Each row has a name. Each question is about the rows just above it. Places in a row count from 0.

Columns, left to right: E L S W K
[-12  -7  -8  20  -4] : k537
[ 2 14  0 -3  1] : k792
[ 5 22 -7  7 10] : k215
[-6 51 19  3  0] : k852
[ 15 -23   9  -3  -7] : k270
[ 11 -60   7  -9  -3] : k650
[  4 -36  17  -3  -7] : k583
[-5  1 18  2 -4] : k570
[ 10  -2 -10   4 -14] : k256
How many entries does [ 5 22 -7  7] have?	4
One entry of k852 was changed: [-6 52 19  3  0]. Where, and from what?	1, [51]
[20 -3  7  3 -3 -9 -3] is in which column, read top down?	W
Which column holds [20 -3] top down?	W

Columns, left to right: T N Z U
[-14   1  40  55] -> k291
[ 7 16 32 -5] -> k973
[-14   1  -2   9] -> k142
[ 17   6 -22   0] -> k879
[17  6 16  0] -> k458
How many entries does [17  6 16] have?	3
One entry of k879 was changed: [ 18   6 -22   0]. Where, and from what?	0, [17]
Is [ 7 16 32 -5] printed in one of the named rows, side by side and in this order?	yes

Columns, left to right: R Q M C P H B G F A
[-44  23   9  23  -8 -27  21   6  -3   5] : k127
[ 23  -7 -34   1  28  28  16 -14  -6  14] : k799
[ 12 -12  21 -25 -24  -5 -33  -5  -7  -7] : k154
Among the named rows, does one hold [-27  21] next to each other, in this order?	yes
Which column holds this, read top down? [  9 -34]	M
Among the named rows, does one hold [ -3   6  21 -27  -8] next to each other, in this order?	no
Number of entries in [-44  23   9  23  -8 -27  21]:	7
How many entries does [-44  23   9] have?	3

Columns, left to right: meza Gol Renot sif Fiso sola
[ 10  -6   2   1  15 -45]  k301
[  9  -6   2   1  15 -45]  k376
[-50 -13   0  31 -18  27]  k906
[  6 -18   6  29  14   6]  k733
[-35 -15 -16  21 -24  29]  k700
[ 46  15   5 -16  35  37]  k276
[ 10  -6  -6 -14  15 -45]  k580
[ 10  -6  -6   1  15 -45]  k292
[  7   9   5 -13  -8   2]  k769
How many entries does [  9  -6   2   1  15 -45] have?	6
Where does [  9  -7   2   1  15 -45] differ from k376, and what was there?	1, [-6]
Where does [ 10  -5   2   1  15 -45] differ from k301, and what was there?	1, [-6]
One entry of k301 was changed: [ 10  -6   1   1  15 -45]. Where, and from what?	2, [2]

Columns, left to right: D V X J Y
[-14 -30  44 -39   4]  k468
[  9 -24  37   5  20]  k86
[ 35  20   7 -13 -44]  k528
[ -5 -40  58 -20  22]  k532
[  9 -24  62 -30   4]  k149
[  3  -9  22 -18  -7]  k617
Where does [ -5 -40  58 -20  21] differ from k532, and what was there?	4, [22]
Is [  9 -24  37] printed in one of the named rows, side by side and in this order?	yes
Which column holds [37  7 58 62 22] top down?	X

Columns, left to right: Diro Zoge rim pefo
[ 17 -29   5   4] = k927
[ 25 -23   0  22] = k963
[  9 -28 -19  -9] = k198
[25 20 14 24] = k749
[ 24 -26  -9  22] = k447
[ 31  20 -14  41] = k574
[ 20 -27 -20  15] = k155
[16  1  6  5] = k727
[  9   8 -12  -7] = k840
[ -8 -12  11 -49] = k437
Number of entries in [ -8 -12]:	2
Among the named rows, does one hold [  5 -29] next to each other, in this order?	no
Does one of the named rows hold [-29  17] side by side, in this order?	no

Columns, left to right: Kevos Mik Zisag Ridut
[-37  53 -45 -56] : k595
[ 16  30  23 -43] : k588
[-52  50 -13  47] : k369
Among the named rows, does one hold [-13  47] next to each other, in this order?	yes
Number of entries in [16 30 23]:	3
Count the entries of [16 30]:	2
Count the entries of [16]:	1
Among the named rows, does one hold [31 23] next to each other, in this order?	no

Columns, left to right: ladi kubad bisak tav Kav
[13 11 10 55 17] -> k934
[ 34  57  30 -40  36] -> k93
[ -7 -15 -34 -56 -15] -> k718
[-37 -49 -47 -16 -40] -> k132
[ 27  40  22 -56  35] -> k764
[-17  46 -15 -35   6] -> k981
[-42  10 -62 -59 -31] -> k911
[54 23 59  1 38] -> k842
Which column holds this, read top down? [13 34 -7]	ladi
Changed k934: [13 10 10 55 17]. Place and old value:	1, [11]
Which column holds [ 36 -15] top down?	Kav

Columns, left to right: vutis gime kud Vig Guf por kosit fam Nemat
[ 50  22 -13 -15  28  -8 -26   6 -15] = k257
[  9 -22 -13  18 -16  -7  -1  11  20] = k895
[-19  17  19 -19  17   9   3 -19 -15] = k186
[-19  17  19 -19  17   9   3 -19   8] = k378
[ 35  19 -23 -15  18 -15 -15  23 -13] = k199
[  9 -22 -13  23 -16  -7  -1  11  20] = k362
Count the entries of [  9 -22 -13  18 -16  -7  -1  11  20]:	9
Which column holds this, read top down? [-13 -13  19  19]	kud
[-15  18 -19 -19 -15] is in which column, read top down?	Vig
Is [-7 -1] printed in one of the named rows, side by side and in this order?	yes
Which column holds this, read top down? [ 20 -15   8]	Nemat
Which column holds this, read top down? [ 19  19 -23]	kud

Columns, left to right: zago pefim Kunot Dogi
[ 12 -32 -23  59] : k230
[ 12 -32 -23  42] : k619
[ 10 -42   4  58] : k568
[ 15 -42   4  58] : k290
[ 12 -32 -21  49] : k66
Is [-32 -21] printed in one of the named rows, side by side and in this order?	yes
Which column holds [15 12] top down?	zago
Is [ 10 -42   4] printed in one of the named rows, side by side and in this order?	yes
One entry of k230 was changed: [ 13 -32 -23  59]. Where, and from what?	0, [12]
Which column holds [58 49] top down?	Dogi

Columns, left to right: nenot seti Tomal suzu vuvur Kek nuf
[ 23 -14   5   3  -7  -4  13] : k321
[-13  23 -40 -18  -7 -37 -39] : k683
[  6   6 -14  -4  -6 -16  -9] : k34
[-44  17  28  -1  23  40  -1] : k417
[-11   7  -2   0   5   1  -5] : k151
[ 36 -15  -7   6 -15 -13  16] : k692
[ 19   4 -51  -8  10 -17 -45] : k763
[ 19   4 -51  -8 -20 -54 -24] : k891
[ 34 -12 -22  -2 -17 -24   4] : k784
[-24   4] is in which column, read top down?	nuf
Among the named rows, does one hold [-13   5] next to each other, in this order?	no
How many entries does [  6   6 -14  -4  -6] have?	5

Columns, left to right: vik dul ronep vapa kuz Muze Leg zuze feli piv
[-20 -14  21  -7  -9   7   0 -25   5 -12] : k959
[-10  45 -46   4   7  -4 -18 -10 -59   8] : k194
[-20 -14  21  -7  -9   7   0 -10 -59 -17] : k116
[ 10  29  33  11 -24   8 -20   4 -28  12] : k195
Among the named rows, does one hold [  8 -59 -10 -18  -4] next to each other, in this order?	no
Changed k116: [-20 -15  21  -7  -9   7   0 -10 -59 -17]. Place and old value:	1, [-14]
Where does [-20 -14  21  -7  -9   7   0 -10 -60 -17] differ from k116, and what was there?	8, [-59]
[  0 -18] is in which column, read top down?	Leg
How many entries does [-20 -14  21  -7] have?	4
Which column holds this, read top down? [ 45 -14]	dul

Columns, left to right: fof sep Zodo suno Bovi tipof zod neb dut
[ 13  55  -4  40  36 -33  48  48   7] = k316
[-38 -34  26 -33  52  49 -13 -38  29] = k958
[ 30 -40 -34 -29 -42  24 -43 -44 -35] = k45
[-31 -29  44 -31 -57  -6 -55 -27  39] = k238
[ 36 -51 -32 -36 -59  17 -46 -41 -39] = k522
Which column holds this, read top down? [-31  36]	fof
Number of entries in [-31 -29  44 -31 -57  -6 -55 -27]:	8
Among the named rows, does one hold [-31 -57] next to each other, in this order?	yes
Count the entries of [-38 -34  26 -33]:	4
Where does [-31 -29  44 -31 -57  -6 -55 -28  39] differ from k238, and what was there?	7, [-27]
Where does [-38 -34  26 -32  52  49 -13 -38  29] differ from k958, and what was there?	3, [-33]
Changed k316: [ 13  55  -4  39  36 -33  48  48   7]. Place and old value:	3, [40]

Columns, left to right: medu kug tufer Zep Balof furi kesa kun sepa katu
[27  0  1  0 -3 -3  4 -1 -2  6] = k483
[-16  -1   0   1   8   1   2  -1   1  -1] = k387
[46  0  4  2  2 -4 -5  0 -8  1] = k226
[46  0  4  2  2 -4 -5  0  6  6] = k208
[ 23   2   3   1   6 -12   5   2   0  -4] = k618
[24  1  0  0 -3  1  3  0  1  7] = k611
Changed k611: [24  1  0  0 -3  0  3  0  1  7]. Place and old value:	5, [1]
Which column holds this, read top down? [8 2 2]	Balof
Which column holds [-16  46  46  23] top down?	medu
[-1  1  6 -4] is in which column, read top down?	katu
[4 4 3 0] is in which column, read top down?	tufer

Columns, left to right: Vev pep Lovik runo Baz nozar Pigem Kilur Zurar Tidag
[ 0  0 -1 -2 -1  0  0 -1 -1 -5]  k245
[-48 -11  15  14 -10 -11  20  12  17  10]  k782
[19  3  5 -3  8  3 -6 -3 -7 -3]  k103
[14  2  1 -7  6  0  3 -1  1 -9]  k488
[ 14   2   1  -7   6   3  -4  -6  -9 -15]  k868
[-48 -11  15  14 -10 -11  20  12  17  -1]  k772
Where does [-48 -11  15  14  -9 -11  20  12  17  -1] differ from k772, and what was there?	4, [-10]
Is [-3  8  3 -6] printed in one of the named rows, side by side and in this order?	yes
Does one of the named rows hold [13  2  1] side by side, in this order?	no

Columns, left to right: pigaz vuf dilis tira kir nulir tep lopus
[ 27  -7   4  12  19 -49   4 -23] = k899
[ -1  38 -40  16 -30  24  48  12] = k97
[ 27 -20   4  12  19 -49   4 -23] = k679
One entry of k899 was changed: [ 27  -7   4  12  20 -49   4 -23]. Where, and from what?	4, [19]
Changed k679: [ 27 -20   5  12  19 -49   4 -23]. Place and old value:	2, [4]
Number of entries in [ -1  38 -40  16 -30  24  48  12]:	8
[ 12 -23] is in which column, read top down?	lopus

Columns, left to right: gubug bof mela rurez kip
[  4   0 -22 -48  23] = k875
[ -4 -33 -27 -34  24] = k986
[  0   0 -22 -48  23] = k43
[  0 -37 -22 -48  23] = k731
[ -4 -33 -27 -34   3] = k920
[ 11 -30 -18 -18   6] = k255
One entry of k986 was changed: [ -4 -34 -27 -34  24]. Where, and from what?	1, [-33]
Number of entries in [0]:	1
Which column holds [-27 -22 -22] top down?	mela
One entry of k986 was changed: [ -4 -33 -26 -34  24]. Where, and from what?	2, [-27]

Columns, left to right: Pelob noluv Dusu vug dalas Toso pibol ditur
[-7  6 -2  4 -2 -4 -1 14] : k372
[-23  -8 -23   6  -1 -39  13  31] : k916
[ -6  10  -6  28 -16 -21   4  43] : k672
[ 14  -6 -11  -5  18  -7   5  21] : k965
[18 14  4 10 -7  6 -7 -9] : k44
[ -3  21  20   5 -14  13  40 -28] : k349
[ 12  32  20   1 -14  23  57 -48] : k133
[  2  -1 -11   9   6 -15   3  29] : k989
[ -1  -5 -14  11   4 -18   1  28] : k941
[ 31  12  -2  12  -6  -3 -23 -14] : k940
Count the entries of [ -1  -5 -14  11   4 -18]:	6
How many entries does [ 14  -6 -11  -5  18  -7   5  21] have?	8

Columns, left to right: fav lipe mifoz sirib nisu Bimar dagur
[ -4   1  -1 -24 -31  -2 -36]  k367
[  7  43 -46 -33  -9  25  20]  k996
[  2  11 -28  46   9  14 -17]  k17
[-27  36 -13   2  23 -21 -13]  k21
[53  3  9  2 -6  0 18]  k723
Which column holds this, read top down? [ 9 23 -6]	nisu
Changed k367: [ -4   1   0 -24 -31  -2 -36]. Place and old value:	2, [-1]
Is [ 23 -21 -14] printed in one of the named rows, side by side and in this order?	no
How many entries does [-27  36 -13   2  23] have?	5

Columns, left to right: Fosen Ziz Ton Tari vavo Nat vabi monob pamok
[ 1  1  4 13 28 39 41 42 44] = k359
[ 9 24 37 41 44 43 43 43 44] = k520
[ 2  9 22 36 42 43 43 43 43] = k482
[ 0  2  6 15 30 39 42 43 44] = k425
[ 8 23 36 42 42 44 44 44 44] = k668
[ 0  0  3 10 24 37 42 42 42] = k453
Changed k482: [ 2  8 22 36 42 43 43 43 43]. Place and old value:	1, [9]
Which row holds [ 8 23 36 42 42 44 44 44 44]?	k668
Changed k359: [ 1  1  4 13 27 39 41 42 44]. Place and old value:	4, [28]
One entry of k520 was changed: [ 9 24 37 42 44 43 43 43 44]. Where, and from what?	3, [41]

Columns, left to right: Vivud gozu pip pozi Zopa vonif fote vut fuze vofu
[-18 -12  21  12 -15  19 -26  -6   5   8] = k392
[-25 -27 -23 -11 -28 -18 -17 -21  -7  45] = k849
[ 32  22 -39 -25  28 -39  40  -6  -9   6] = k211
[ 40  35  -8  -1  41 -17  28  -6   4 -25] = k530
[ -9  -4  20  15  -6  17 -17   0   6  -9] = k716
[  2   5  14  13   6   6 -16 -16   8  -2] = k2
[ 41  39   3   3  45 -10  19 -15   7 -19] = k268
[ -2   6  43  24   3  37 -16  15  11 -33] = k160
One entry of k530 was changed: [ 40  35  -9  -1  41 -17  28  -6   4 -25]. Where, and from what?	2, [-8]
Changed k211: [ 32  22 -39 -25  28 -39  40  -6  -9   5]. Place and old value:	9, [6]
One entry of k268 was changed: [ 41  39   3   2  45 -10  19 -15   7 -19]. Where, and from what?	3, [3]

